One turn moves every row onto another: examples first, then more rows asked:
gak: [ 5.96 -0.29  3.31  1.04  3.79  0.10  1.59  0.00 -2.17 -2.62  1.82  0.07
 -0.47 -1.25 -0.90 -1.72]
doru: [ 5.38 -1.03  4.71 -0.78  0.92  1.92  0.67 -3.25 -2.15 -0.74  2.08  1.11
  1.53 -1.68  1.99 -3.37]
nul: [ 0.01  1.05  1.49  5.14  3.19  1.79 -1.83  0.37  0.98 -0.47 -1.03 -3.25
 -1.49 -1.04  1.32  1.89]
lavu: [ 5.93 -0.50  3.00  1.07  4.17 -0.08  1.14 -0.31 -1.64 -2.85  1.37  0.41
 -1.19 -1.51 -0.96 -1.35]
vazin: [-1.46  0.61  3.47 -0.21 -0.25  2.68 -2.41 -1.07  0.78  3.04  0.28  0.11
  2.96  1.13  3.53  2.27]
rezu: [ 3.02 -0.66  4.13  1.37  1.05  0.25  2.07 -1.40 -0.07 -2.17  2.21  1.05
  1.69  1.38 -0.89 -5.41]
Rab: [-2.37  2.18  2.52 -1.10 -2.12  1.47 -1.89 -1.25  3.24  1.24 -0.48  1.39
  0.78  0.66  3.54 -0.83]
Mupi: [ 0.19 -1.06  0.82 -1.33  0.20  1.43 -3.19 -1.52  1.60 -0.85 -1.55  1.89
 -5.05  1.20  0.37 -0.47]
tak: [-2.42 -1.21  1.43  2.14 -1.18 -1.93 -2.16 -0.71  3.28 -1.64 -2.05  0.14
  1.29  1.68 -0.03 -0.44]
bab: [ 0.34 -2.18  0.58  0.90 -1.22  3.78 -4.06 -3.72  1.25  0.15 -0.61  2.54
 -1.54  1.20  1.47 -0.77]
gatod: [-1.37 -0.75  3.45 -0.54 -0.20  1.71 -1.63  0.01  0.04  2.95 -0.55 -1.30
  2.62  0.25  4.27  2.84]
mag: [ 5.41 -0.72  4.19 -0.80  0.49  2.30  0.46 -3.38 -2.13 -0.49  1.90  0.99
  1.68 -2.45  2.70 -3.01]
Kar: [ 3.67  1.30  3.64  0.62  1.57  0.16  2.86  0.16 -2.65 -0.34  2.21 -0.46
  4.24 -1.44  0.73 -1.72]
Sul: [ 0.66 -2.70  0.67  2.50 -0.55  3.95 -3.26 -3.83  1.00  0.56  0.12  1.46
 -1.99  1.02  3.15 -0.45]
dusis: [ 4.08 -1.32  2.39 -2.41  0.71 -0.93  2.27  1.55  0.86 -1.98  0.74  2.53
  2.05 -1.62  0.79 -3.46]
diz: [ 2.90  1.38  0.49 -1.22 -0.06 -0.51 -3.45 -0.29 -0.40  1.56 -1.62 -2.65
 -0.98 -1.86  3.84  2.83]
dogob: [-1.14 -1.07 -0.01  1.59 -0.84 -1.36 -2.96  0.03  2.96 -1.77 -2.70 -0.31
  0.48  1.46 -1.63 -1.15]
sim: [-0.86  1.73 -1.98  1.54  0.53 -1.57 -1.15  1.74  0.75  0.18 -1.97 -1.34
 -0.97  1.09 -0.75  0.44]
duzif: [ 3.35  1.39  3.40  0.89  1.45 -0.15  2.80  0.73 -2.81 -0.34  2.36 -0.90
  4.24 -0.78  0.28 -1.06]
Bug: [ 3.03 -1.43 -0.21 -1.11 -0.06  0.36 -3.26  3.17  1.96 -0.66 -2.23 -2.31
 -1.21 -1.75  1.83  1.88]
vip: [ 1.26  1.81  2.09  4.10  3.50  2.82 -3.00  0.29  1.16  0.81  0.04 -3.30
 -1.01 -0.49  2.00  2.23]
lovo: [ 2.64 -0.63  4.74  1.57  1.09  0.49  1.52 -2.07  0.01 -1.98  2.09  0.46
  1.39  1.62 -1.08 -5.39]
mon: [ 2.28 -2.93 -0.03 -1.19 -1.09  0.96 -2.49  2.49  1.75 -1.77 -1.92 -0.96
 -2.25 -1.51  2.38  2.11]
zulo: [ 0.71  2.54  2.46  3.16 -0.33  2.80 -3.08 -2.17  0.57  1.14  1.68 -3.13
 -1.98  2.19  2.74  0.32]
tileg: [ 4.65 -1.10  2.77 -2.02  1.15 -1.18  2.17  1.00  0.47 -2.44  0.71  2.35
  1.85 -2.01  0.65 -3.27]

Bug moves to dogob
sim moves to Mupi
gak moves to tileg
Now these:
mag moves to duzif
gatod moves to nul

